In the rows, 128 means zero.
One turn sends every row of this set to another row. A few are shown first. Where does it send the rows asked after them?
Piga: [123 118 182 123 114 132 125 145 135 125 134 140 133 111 138 141]
bodeg: [124 115 113 154 159 138 120 125 159 148 139 124 117 176 131  94]
sim: [159 127 112 129 140 114 123 117 154  99  96 132 114 149 123  98]
Lodid: [113 130  90 141  92 145 127 121 116  96 143 136 132 128 136 146]
vorin: [124 111 156 161 137 151 132 131 146 143 150 128 131 182 136 124]
sop: [120 128 157 162 130 157 129 136 165 148 142 136 135 164 145 128]
Fubav: [117 139 136 161 139 152 122 134 180 152 133 139 130 151 147 115]
nitos: [ 92 131 126 121 166 135 126 117 106 142 136 144 174 127 125 126]
zus: [111 133  82 140  96 144 124 119 121  98 140 137 130 123 136 141]
zos: [119 137 153 119 125 128 116 145 160 131 119 145 126  92 143 124]
rovem: [114 124  90 141  93 143 129 119 108  93 147 133 131 135 133 146]
nusa: [128 106 113 110 158 103 112 128 131 126 128 124 106 123 120  89]
karil: [ 92 130 125 121 167 135 126 117 106 142 135 143 175 127 125 126]
navo: [162 111 154 137 120 123 133 120 128  92 112 129 125 170 121 123]
ruvap: [154 144 149 138 112 132 127 127 165 101  96 145 130 135 136 128]
dak: [129  92 177 121 126 122 128 135 107 118 145 124 125 139 124 132]
zari: [ 92 129 125 122 165 134 126 117 104 142 137 143 175 128 123 126]
gide: [ 92 131 125 121 165 134 127 116 106 143 136 145 175 126 126 127]
nute: [132  86 142 114 147 107 121 130 106 118 143 117 113 145 115 106]
Tukud: [112 130  75 137 101 140 123 118 119  98 140 135 127 126 134 135]
dovok: [153 144 123 133 128 123 121 121 170 103  91 142 122 134 133 110]
Mopi: [163 112 127 133 137 113 128 115 133  94 109 125 117 168 117 104]
Dila: [115 121  82 140  99 139 126 116 107  95 146 130 128 137 130 139]
vudaz: [114 124  75 139 103 137 124 116 112  95 144 132 126 133 130 135]
Salo: [127 104 134 158 150 142 128 126 143 143 149 120 121 189 129 107]
tutir: [121 129 118 112 146 113 109 135 159 133 118 138 113  97 134  99]
fuga: [ 91 130 126 122 165 135 127 116 105 141 136 144 175 128 125 127]
Koten: [ 91 129 126 122 165 136 127 118 106 141 136 143 175 127 125 125]
ramut: [158 128 165 140 109 132 132 125 145  95 106 138 133 152 130 134]
vasif: [120 131 114 156 153 143 119 129 177 152 133 133 121 158 141  99]

zus moves to Tukud
vorin moves to sop
Where do these go?
navo moves to ramut
nusa moves to nute

One turn sends every row of this set to another row. A few are shown first. Where does it send the rows asked after them?
vili: [102 110 116 142 161 124 109 162  99 131 142 100 138 151 117 112 187 149
  95 121 112 150 127 103 119 139 137 142 104 119 124 135 151 125 131 140
 119 185 109 191 121 135 145 115  95 120  66 127 108 117 185 121 141 116
 128]
Kilir: [ 92 136 104 136 137 123 151 147 120 145 119 113 134 162 127 105 157 112
  95 121 100 149 141 116 112 113 128 123 113 152  83 159 133 126 144 138
 129 159 103 195 123 138 154 137 105 121  91 124 107 119 179 113  85 148
 126]
bot: [106 141 157 140 150 160 127 128 107 120 130 128 147  88 143 113 164 153
 158 101 128 143 168 104 138 164 121 123 112  96 124 117 128 113 138 139
 119 120  93 178 136 148 172 118 172 126  91  97 102 173 136  88 140 151
 106]
naleg: [112 143 159 134 155 175 127 107 127 122 139 118 147 114 153  99 161 150
 178 109 117 140 153 117 132 170 109 144 114 103 133 122 136 120 128 126
 129 112  98 172 127 134 157 111 163 121  71 117 123 166 147  82 118 162
 136]
dil: [154 157 139 127 110 118 143 121  97 100 112  85 143 116  83 120 165 154
 166 127 131 143 136 108 128 107  78 129 113 114 106 158 127 157 133 170
 171 100  76 165 126 146 184 122 155 136  90 142 137 118 186 127 125 127
 118]
naso: [146 151 119 118 155 112  99 135 125 137  99 142 122 130  95  72 163 133
 132  99 123 101 135 162  99 144 120 132 131  92 130 156 138 162 143 156
 104 118  83 184  95 151 138 113 136 109  91 134 129 136 171 125 122 107
 156]
Zan: [152 160 126 129 136 144 159 119 111 130 104 130 160 139  83 100 132 146
 126 146 134 137 167 150 116 139 133 115 109 106 110 117 148 116 131 102
 100  95  72 184 114 161 186 119 149 107  95  83  98 191 137 108  99 143
 121]
Purod: [133 116 113 117 156 126 128 108 113 117 115  80 143 135 109 116 156 163
 161 155 117 161 144 132 101 152 145 100  78 112 101 137 175 129 111 142
 125 116  69 163 106 188 187  84 146 112  90  93 134 148 143  94 175 125
 121]
rova: [150 153 140 126 106 114 143 120  89 100 113  87 147 115  76 123 163 146
 159 128 131 140 147 109 124 111  74 138 103 114 118 158 132 150 129 164
 168  97  73 158 127 139 185 124 150 136  87 132 141 113 187 126 124 128
 123]
detab: [145 125 134 127 149 140 134  98 122 124 127  96 148 124 105 129 157 169
 176 162 126 162 144 137 110 164 131 108  91 107  97 134 171 125 117 139
 137 117  77 175 103 180 183  80 143 105 108  99 118 145 132  87 173 127
 112]
rinod: [105 116 109 153 160 113 113 173  89 129 116  89 144 143 112 112 181 154
  84 111 105 140 139  99 115 117 127 112  83 114 111 149 147 118 115 128
 130 154  85 180 134 138 143 131 108 148  97 124 113 113 187 111 148 118
 124]
san: [110 148 126 119 140 139 106 142 125 125 147 123 141 123 102 100 174 152
 131 146 126 141 124 113 120 158 151 189 139 134 137 131 159 148 148 132
 135 145 122 188 108 142 152 103  95  91  54 124  99 145 152 125 116 139
 149]
komoz: [112 163 133 133 149 130 115 117 115 114 123 148  93 117 128 102 156 121
 158 110 106  98 116 153 114 138 126 146 110 101  92 138 148 125 170 161
 130 119  63 187 124 125 153 116 131 104 103 153 134 131 189 105 128 109
 142]
pumev: [ 99 138 146 156 141 144 122 128 105 123 115 122 153  96 148 102 176 152
 143 101 116 142 173  96 128 154 125 123 108 116 130 115 134 114 130 148
 129 127 113 185 138 152 182 113 170 125  90  96 103 168 153  98 157 141
  91]
tob: [134 140 140 136 142 135 117 109 148 133 148 111 140 132  92 124 154 171
 185 158 120 163 126 140 109 169 109 122  98 103 117 115 175 131 122 119
 141 125  84 170 107 170 171  86 129  91 121 110 129 164 128  94 158 130
 146]
kinil: [102 157 127 133 134 130 143 134 149 155 161 141 126 158 114 110 150 141
 142 132 116 170 121 134 122 142 107 149 118 133 117 132 158 146 147 121
 149 157 105 186 113 144 146 123  92  92 113 137 103 153 156 103  87 134
 150]
boz: [116 132 102 133 146  94 133 155 119 124 102  70 114 153 100 128 165 142
 109 136 121 129 104 121  97 105 156 133 108 135  97 157 147 116 153 143
 116 166  92 157 118 164 147  96 103  92  82 121  96 121 168 110 128 144
 150]
vol: [114 125 110 146 134 114 134 146  96 141  82  96 140 162 120 114 172 126
  91 122  93 132 161 114 122 102 124 113 105 145  70 167 130 108 136 128
 122 139 102 181 123 136 161 132 114 144  84 109 100 110 187 114 123 136
 131]
nole: [135 154 114 143 134 136 163 112 117 130 101 136 144 145 100 102 130 138
 117 141 131 140 162 142 119 118 132 112  99 109 102 116 149 103 130 103
  88 113  74 171 129 167 186 129 153 107 108  76 103 189 162 108 104 132
 119]
Tiga: [119 141 132 108 165 131 136 130 152 138 130  92 114 159 133 117 156 142
 158 132 130 136 104 134 117 140 137 159 116 132 117 156 152 141 146 133
 122 134 100 153 113 149 132  96 115 100  60 136 113 143 148  90  95 167
 170]
leli: [110 131 106 149 125  99 127 154  90 118 101  77 129 133  97 126 168 146
  89 136 114 124 129 119 106  95 135 127 103 122  78 166 160 111 140 140
 117 168  77 156 136 161 166 105 112 129  96 100 106 106 173 120 147 127
 141]
Navu: [143 171 124 129 118 145 140 112 133 119 112 136 161 112  81  94 148 146
 149 151 130 126 155 136 112 146 132 146 138 119 117 122 158 129 137 103
 111  95  89 178 106 167 179 121 137  89  83  87 110 181 136 109  85 150
 142]
kamo: [125 165 116 140 145 135 106 131 149 140 112 143 126 142 113  96 161 133
 146 141 110 103 134 178 107 159 125 143 103 111  97 140 148 146 150 156
 110 118 127 209 124 131 159 103 108 115 114 133 138 106 155 123 158 102
 139]
nuva: [161 149 120 148 136 132 124 154 137 126  98 112 139 122  73 135 179 166
 149 130 171 127 143 107 141 104  82 138 108  98 123 135 105 139 145 134
 118 118 119 155 141 145 156 136 159 148 107 111 132 128 154 142 140 113
 138]
Konak: [157 153 118 148 138 123 128 155 139 129  95 109 144 118  69 138 178 165
 153 131 172 132 152 109 134 107  75 139 107 103 126 136 114 131 137 135
 126 115 116 148 135 143 160 141 154 152 113 108 135 121 161 135 144 120
 137]
Bel: [150 147 131 129 130 149 131 135 105 110 118 104 136 149  72 130 146 142
 150 163 130 137 151 114 145 135  91 143  54 113  94 119 123 121 151 126
 129 103  88 159 139 115 191 128 133 167  84 117 154 119 170 140 132 112
 152]
gusus: [150 147 127 128 128 154 134 135 101 111 122 109 141 148  71 122 141 144
 148 168 130 138 144 120 151 131  95 137  55 110  87 118 122 132 146 128
 129 105  88 172 143 118 190 126 130 158  79 131 155 124 169 146 131 110
 149]

san moves to Tiga
boz moves to Kilir
leli moves to vol
Where do these go?
naso moves to komoz
detab moves to Zan
rova moves to Bel
dil moves to gusus
Purod moves to nole
naleg moves to tob

One turn sends every row of this set to another row. A few are shown first. Where does it send the rows asked after them?
peraf: [134 108 121 119 134 130 107 148 165  93 117 175  56  79 138 122 119]
Pigo: [157 126 116 157 138 116 112 129 117 102 103 172 109  76 105 193 158]
Fub: [130 124 136 152 136 126 140 133 103 120  90 187 107  85 112 157 163]
fegu: [135 122 107 163 116 148 123  98 167 109 122 194  72  95 111 142 100]
kur: [101 119 152 135 148 140 141 146 120 113  98 180 119  79 101 126 144]
fof: [150 108 132 157 159 120 121 113 185 119 120 178 118  68 135 160  97]
luko: [137 124 130 149 135 126 143 125 104 118  87 185 117  86 109 160 162]
nofe: [152  97 124 103 129 138 123 147 152 127 119 180  80  77 145 118 123]
Zugok: [150 100 124 102 133 143 122 150 142 130 125 160  78  76 145 123 123]
Ren: [ 94 124 159 134 147 150 107 145 147 105 121 150 118  97 104 121 140]
zurav: [168  89 117 131 126 151 128 137 161 140 114 182 109  77 149 133 141]
zem: [110 117 144 138 127 163  76 123 151 103 116 141 118 123 116 133 127]
nenu: [109 112 142 149 128 163  73 130 146 103 122 141 118 119 112 131 135]
dipon: [160 106 115 136 144 111  89 137 115 100 118 168 105  72 101 200 119]
feko: [138 115 127 120 130 133 100 148 154  89 110 163  54  79 145 127 116]
vosu: [ 87 118 162 138 146 143 102 142 141 101 120 160 122  98 107 122 135]
suvez: [ 92 114 158 138 153 141 105 147 141 102 116 153 122  94 106 120 139]
tano: [108 110 146 145 127 160  72 124 149  99 127 147 124 120 111 136 128]
Soti: [133 121 133 149 139 128 146 132 105 113  78 186 112  79 114 157 157]
badek: [153  83 120 159 147 142 121 129 181 123 102 172 132  75 146 157 134]
vev: [139 119 123 150 141 130 130  94 170 124 125 190  97  81 115 151  80]
bobuz: [154 121 121 157 141 112 115 138 111 107 101 174 101  76 109 190 158]
met: [156 116 114 136 144 114  83 134 120  94 120 168 108  70  99 199 114]
sur: [131  99 122 129 114 167  67 112 132 106 110 160 121 118 109 154  97]
vel: [165  93 124 160 144 139 118 129 184 125 112 176 123  70 149 154 134]
Lomu: [162 117 109 134 145 118  93 133 124 102 121 161 105  72  98 203 119]
fose: [153  94 116 120 127 134  75 119 114 108 122 168 115  94 101 182  91]
liro: [134 128 112 158 106 151 124 105 164 107 120 197  77  86  95 148 101]
datul: [149  98 109 120 128 144  76 123 121 105 123 169 115  87  94 183  88]
mori: [133 120 116 156 110 148 101 129 163  78 106 184  57  84 122 138 116]
lufe: [ 98 120 157 137 144 133 136 139 114 116 101 182 117  87 107 127 143]
Zilib: [131 117 110 155 119 142 104 127 173  86 116 181  55  91 124 133 120]
Keril: [104 116 150 130 151 129 141 138 113 115  96 179 123  84 104 128 143]
beto: [146 103 116 117 128 140  70 119 114 108 120 170 114  93  99 177  85]
kazor: [132 104 123 132 112 166  67 111 124 112 118 156 116 122 109 149 105]
metek: [135  97 125 132 112 159  66 109 130 110 123 157 123 121 108 157 106]
bulug: [157  80 113 131 130 161 131 143 154 142 118 170 113  76 143 135 139]
luk: [159 128 116 153 142 116 120 128 115 106  94 169 103  78 114 192 154]
vop: [136 130 127 143 136 123 134  95 173 125 124 187 101  83 102 159  87]
vupe: [141 111 133 152 159 115 124 108 188 118 107 172 124  77 133 167 105]

Zilib moves to zurav
dipon moves to tano
Where do these go?
Ren moves to luk
met moves to nenu
bulug moves to vop

